In the data rows, zero lies at 7.5, halfway between 7 and 8.
Here are some numbered points:
(6 6 15 0 2 12 0 8 8 8 4 11 11 13 7 0 5 4 7 15 3 5 3 9) 0
(8 4 15 3 8 6 6 8 6 9 6 8 9 6 10 0 9 4 7 15 4 9 8 4) 1
(9 7 5 1 5 10 12 8 3 11 7 10 6 3 2 3 3 3 3 3 4 3 4 4) 2
(6 10 6 6 7 5 6 9 6 9 7 8 9 8 7 8 5 5 4 3 4 3 4 4) 3
(10 9 5 12 7 9 9 8 7 6 6 8 6 9 7 12 8 10 6 4 6 6 6 5) 4
(11 13 7 0 5 6 7 11 6 7 4 9 8 8 6 7 7 8 11 7 11 8 9 5) 5
(6 9 7 7 7 3 9 8 6 8 10 5 9 7 8 8 9 7 9 9 7 12 11 7) 6
(9 5 12 4 9 8 3 8 8 8 7 10 10 8 10 5 7 8 10 12 6 7 7 8) 7
(8 4 10 13 8 10 7 5 11 6 5 6 7 7 7 9 6 5 5 8 4 3 4 4) 8
(6 7 5 11 10 6 11 7 9 8 9 5 7 8 7 11 9 6 8 8 9 10 10 10) 9
(9 9 7 0 7 8 8 11 8 10 5 10 7 10 8 4 9 6 9 6 10 11 6 6) 10
(9 11 11 9 8 11 6 7 10 6 7 6 6 8 8 9 8 8 11 5 10 9 7 10) 11
(8 8 8 3 7 9 5 8 7 8 6 10 10 8 7 6 6 7 7 11 9 8 7 6) 12
(9 4 3 15 10 7 12 6 13 8 13 0 6 7 5 11 11 9 8 1 9 10 11 15) 13
(8 6 15 2 9 12 0 8 11 6 4 10 9 8 9 5 7 10 3 3 4 3 4 4) 14
(11 6 15 0 6 8 2 10 3 11 4 14 10 9 9 0 8 5 8 14 6 9 5 4) 15
(7 7 13 4 8 8 7 8 4 8 9 7 5 8 10 4 9 5 9 10 4 10 9 7) 16
(11 7 14 0 5 6 3 11 3 7 5 12 11 8 9 1 8 9 9 12 5 9 8 4) 17
(10 10 8 11 8 8 10 6 6 2 6 9 7 6 8 12 9 8 6 6 9 8 11 6) 18
(9 6 10 4 9 7 5 9 7 7 8 7 8 7 8 7 7 7 9 7 9 11 8 8) 19
(8 10 15 0 5 9 2 7 2 6 4 12 9 8 10 2 8 7 7 13 6 8 7 3) 20
(10 11 10 5 8 8 6 8 7 5 6 7 9 8 7 8 8 10 11 8 8 9 8 7) 21
(7 10 5 8 7 8 8 6 8 5 6 7 6 9 7 12 9 9 5 5 11 10 10 6) 22
(5 8 5 14 9 7 7 6 12 4 10 4 11 9 6 11 7 9 7 3 4 3 4 4) 23
(11 9 8 12 11 12 9 6 11 4 6 7 5 7 6 10 8 9 9 6 12 6 5 12) 24
(7 6 15 0 5 6 5 10 3 10 8 5 11 7 10 0 12 5 12 14 1 12 8 5) 25
(7 6 6 11 9 7 9 6 8 7 9 6 7 7 7 10 7 8 8 8 8 9 11 10) 26
(7 10 9 4 5 7 6 6 6 7 5 10 10 8 9 8 7 8 9 10 8 8 8 7) 27
(8 6 14 4 10 10 4 6 9 8 6 9 8 6 10 6 8 7 9 12 7 7 5 10) 28
(8 9 2 11 8 8 9 6 8 5 8 7 6 8 10 14 8 11 9 4 11 8 10 9) 29
(7 7 6 11 6 9 10 5 7 5 9 8 5 7 7 12 7 3 3 3 4 3 4 4) 30
(2 8 7 9 8 5 7 7 9 9 9 5 13 8 6 10 9 7 9 8 9 10 11 10) 31
(12 11 15 0 7 7 3 9 0 5 3 13 11 7 9 2 9 9 3 3 4 3 4 4) 32
(12 10 6 6 5 5 8 10 4 8 9 7 12 7 6 6 9 11 10 7 6 11 10 8) 33
(5 7 6 8 6 9 10 7 10 9 8 4 6 9 6 8 9 5 8 7 9 8 7 5) 34
(7 7 2 11 9 7 9 7 10 8 10 6 6 7 7 12 6 9 8 4 13 8 10 11) 35
(9 9 5 3 5 2 8 7 2 7 9 12 11 8 10 9 8 9 7 7 9 10 11 3) 36
(8 7 4 10 10 7 9 8 11 7 9 5 5 8 9 11 6 6 5 2 11 8 7 8) 37
(7 6 13 3 5 2 6 11 3 9 6 11 10 7 9 4 9 6 8 12 4 8 10 4) 38
(8 4 7 8 9 4 8 10 5 10 13 6 9 3 2 3 3 3 3 3 4 3 4 4) 39
(6 7 2 15 11 7 12 5 12 8 9 3 2 5 4 8 4 6 4 2 8 4 4 4) 40
(9 8 6 5 7 7 8 7 5 7 9 9 8 8 9 8 9 8 7 5 9 8 7 4) 41
(7 5 15 0 7 13 0 7 10 9 1 10 9 9 9 0 5 4 10 15 5 4 1 11) 42
(7 8 1 11 8 5 13 7 8 10 9 4 6 5 3 5 4 5 5 3 5 6 5 4) 43
(2 9 1 14 5 13 9 6 15 8 9 4 7 12 2 13 6 6 5 7 12 6 5 15) 44
(10 9 12 2 7 8 5 9 7 7 6 7 10 6 8 5 7 8 3 3 4 3 4 4) 45
(6 6 3 15 11 11 9 5 14 5 8 5 2 8 7 14 8 10 8 4 13 7 4 7) 46
(10 11 6 2 5 7 8 7 1 6 5 14 8 9 7 9 7 11 9 9 8 8 8 4) 47
(8 6 7 14 11 12 8 4 14 6 7 7 4 7 9 12 9 10 10 5 13 6 8 12) 48
(11 11 13 0 4 7 5 9 1 9 3 13 7 6 9 3 7 8 6 11 7 9 7 2) 49
(9 13 14 4 6 9 5 9 6 7 5 4 6 7 11 7 9 8 11 5 10 8 7 7) 50
(8 6 7 11 9 9 8 5 11 4 9 5 6 8 7 13 7 9 8 4 11 9 8 12) 51
(7 6 5 6 9 2 7 9 8 12 8 8 12 4 10 5 9 9 11 11 3 9 11 7) 52
(6 8 7 10 11 8 8 6 8 7 8 4 8 6 9 11 9 9 9 8 8 9 11 10) 53
(8 9 4 4 6 1 8 13 2 10 10 10 12 3 2 3 3 3 3 3 4 3 4 4) 54
(6 6 0 15 9 3 13 7 10 8 14 4 5 6 6 13 8 9 7 2 11 12 14 11) 55
(6 9 6 4 5 8 8 6 9 10 7 9 9 10 6 9 5 7 8 11 11 7 6 9) 56
(8 8 13 7 10 9 9 7 6 8 8 6 5 7 9 5 9 6 10 10 5 9 8 8) 57
(7 8 8 10 7 10 9 5 8 5 8 7 4 8 8 11 8 4 5 5 6 4 4 7) 58
(3 6 4 14 6 12 7 5 14 9 7 5 6 8 4 7 5 4 5 6 9 4 5 13) 59
(10 9 9 7 8 8 6 7 6 5 6 11 8 6 9 9 9 9 8 7 10 9 10 7) 60
(6 7 12 0 5 9 3 9 3 7 4 12 9 8 9 5 5 9 8 15 7 6 6 7) 61
(8 2 14 9 10 7 5 7 9 7 8 7 8 7 7 3 9 7 8 13 5 8 8 11) 62
New points follow, each followed by the numbers of its three nearest points above, nearest first.
(9 7 9 1 7 12 7 8 6 8 6 11 6 8 8 7 6 8 9 10 8 6 5 9) 12 27 28
(5 8 6 10 8 8 6 6 11 6 8 5 10 10 5 9 5 7 5 3 4 3 4 4) 23 3 8
(8 5 15 2 6 14 2 6 10 9 5 10 7 8 7 0 7 3 8 15 7 5 3 12) 42 0 28
(10 5 14 6 10 12 2 7 10 6 4 10 6 7 10 4 7 8 11 12 6 8 5 10) 28 7 62
(13 5 15 0 8 8 2 11 4 10 4 14 10 10 9 0 8 4 9 15 5 10 4 5) 15 17 20
(7 6 5 12 7 5 9 7 9 8 9 7 7 7 8 9 8 9 7 7 9 10 12 8) 26 9 53
(7 4 6 5 9 3 7 9 5 12 9 8 11 5 7 3 9 6 7 12 4 9 12 7) 52 6 38
(11 9 11 6 9 11 6 7 8 4 4 9 9 9 7 8 7 11 9 9 8 8 7 10) 21 60 11
(6 12 11 0 5 4 6 12 2 11 7 6 12 6 9 4 10 10 3 3 4 3 4 4) 45 3 32
(8 1 11 14 12 8 7 6 11 7 9 4 7 6 7 6 9 7 8 11 6 8 8 13) 62 26 53
(5 12 6 3 4 0 7 10 2 10 8 6 12 3 2 3 3 3 3 3 4 3 4 4) 54 3 39
(4 7 6 13 7 12 6 4 11 7 6 5 6 10 6 9 5 7 7 9 10 5 5 15) 59 44 51
(9 4 11 6 9 5 6 9 9 10 8 7 9 8 6 2 8 6 6 13 6 11 4 4) 1 62 7
(7 9 1 15 8 4 12 9 10 7 10 3 8 3 2 3 3 3 3 3 4 3 4 4) 43 40 39
(9 13 9 8 8 10 12 7 6 5 7 3 3 8 11 10 10 8 11 2 9 10 9 9) 11 50 22
(7 7 14 1 7 9 6 9 4 9 8 7 6 9 9 1 8 4 9 13 3 9 8 7) 16 1 25
(7 10 4 5 4 7 7 8 7 8 7 10 9 10 8 9 6 9 7 10 11 6 5 8) 56 27 12
(4 9 3 6 4 8 9 7 10 10 8 9 9 11 4 11 5 5 7 10 12 7 7 11) 56 34 31
(4 7 8 12 13 9 9 6 9 8 8 0 5 1 11 11 12 7 10 6 6 10 11 10) 53 9 26
(10 9 7 8 7 6 8 9 7 7 8 8 8 8 5 7 9 8 7 7 10 7 7 7) 41 60 21
(9 10 6 14 9 7 10 6 6 4 6 9 5 5 6 14 9 3 3 3 4 3 4 4) 30 58 4
(6 7 8 3 3 10 4 8 7 9 6 11 9 10 7 5 6 6 6 12 8 5 6 9) 12 56 27
(7 10 5 7 6 1 10 9 4 8 11 5 9 8 8 9 9 7 8 7 7 14 12 5) 6 33 36
(7 7 6 9 8 6 6 10 9 8 8 5 8 6 10 8 4 6 6 3 6 5 6 5) 3 37 41
(5 7 15 0 10 10 0 8 7 10 3 4 10 5 11 0 11 7 15 15 0 8 6 10) 25 42 28
(7 5 10 10 9 7 6 9 10 9 9 5 8 5 6 6 10 5 5 7 5 4 5 6) 8 34 58
(8 11 5 0 5 4 5 11 6 8 6 12 10 9 10 6 3 3 3 3 4 3 4 4) 3 45 54
(9 8 3 10 8 9 9 8 10 8 9 7 5 9 8 9 9 9 9 2 12 5 5 6) 37 4 35
(7 10 9 5 6 10 8 5 6 3 5 9 9 8 8 8 7 9 8 11 8 5 7 8) 27 21 12
(6 5 6 14 8 9 7 6 12 5 9 5 6 9 7 11 8 8 7 7 10 8 8 13) 51 26 48
(9 8 5 4 7 7 10 8 4 8 7 10 7 9 7 7 7 9 10 8 8 10 7 7) 41 47 27
(4 7 0 15 9 2 15 7 9 8 15 3 4 8 6 15 9 7 6 2 13 12 14 10) 55 35 13
(9 8 9 6 11 10 6 6 8 6 5 9 8 5 9 11 5 8 7 6 8 6 8 7) 60 21 19
(8 9 5 8 7 3 15 8 3 9 11 2 5 8 9 7 9 5 8 4 8 12 12 6) 6 9 26
(6 7 7 14 8 6 9 8 10 8 10 3 6 6 7 10 9 5 4 2 7 6 7 6) 37 58 34
(4 7 7 9 5 11 8 4 13 9 8 6 5 10 3 7 5 6 7 9 11 5 4 14) 59 56 44
(8 9 4 5 4 3 6 10 3 6 9 12 11 9 11 8 7 12 10 8 7 11 4 4) 36 47 41
(9 5 9 0 6 4 8 12 3 10 10 10 11 7 7 1 10 6 9 9 7 14 10 5) 38 17 10
(6 4 7 14 9 9 8 5 14 8 6 5 7 8 7 10 7 5 7 11 4 3 4 4) 8 58 23
(9 7 6 6 7 12 10 6 8 7 8 8 4 3 2 3 3 3 3 3 4 3 4 4) 2 43 39
(6 4 10 7 6 13 4 6 12 9 5 8 7 10 7 5 7 4 7 11 8 5 3 13) 28 56 59
(6 7 7 11 6 12 8 5 12 8 7 6 4 9 4 9 6 7 7 7 11 5 6 10) 59 34 24
(9 12 5 9 5 8 7 6 6 4 7 8 8 8 8 3 3 3 3 3 4 3 4 4) 3 30 58
(4 8 0 15 9 6 12 6 12 5 13 4 9 7 4 15 9 12 6 2 13 10 12 14) 55 35 13
(9 8 12 2 8 6 8 10 4 10 10 8 6 8 10 2 10 5 8 9 5 11 8 5) 16 57 38
(7 7 4 15 12 12 9 5 15 5 10 5 4 8 5 15 7 8 9 5 13 4 4 4) 46 48 24
(8 8 8 12 11 13 9 4 11 6 6 6 5 6 6 10 7 8 9 9 9 5 5 10) 24 48 11
(5 9 3 9 8 4 7 9 8 11 9 7 10 9 6 8 3 3 3 3 4 3 4 4) 3 43 39
(10 11 9 11 8 10 8 8 9 5 8 4 5 8 8 10 8 8 10 3 11 10 8 10) 11 51 24
(7 4 11 10 9 10 5 8 11 9 9 6 8 8 6 5 9 6 9 10 7 9 8 14) 62 28 57
(10 10 14 0 6 6 4 9 1 7 5 11 11 6 9 3 10 9 5 6 4 6 7 4) 32 49 17
(9 6 10 8 11 9 7 8 10 8 7 6 7 6 8 7 7 8 8 8 5 5 7 8) 57 19 28
(7 10 8 11 8 10 7 5 8 3 6 7 6 9 6 12 9 10 5 6 11 9 9 6) 22 18 4
(8 0 15 12 12 9 5 6 12 7 9 5 8 7 7 3 9 6 8 13 5 7 6 14) 62 28 57
(5 7 6 8 6 5 9 9 6 9 9 9 8 8 7 7 7 7 7 10 8 10 9 5) 6 41 34
(7 7 9 7 10 4 7 9 4 9 9 5 8 6 11 6 10 9 11 9 5 10 13 8) 6 52 16
(9 8 5 5 7 10 10 7 5 9 7 9 6 3 4 7 5 6 4 4 6 5 6 5) 2 3 41
(9 5 15 0 8 5 5 12 0 13 7 6 10 6 11 0 13 3 11 15 1 12 9 3) 25 1 38
(11 6 6 7 7 7 7 9 7 9 7 11 9 8 6 6 7 10 9 11 8 7 9 9) 12 27 60
(5 8 3 8 5 8 8 7 10 9 8 9 7 10 6 11 5 7 7 9 13 7 7 10) 56 35 34
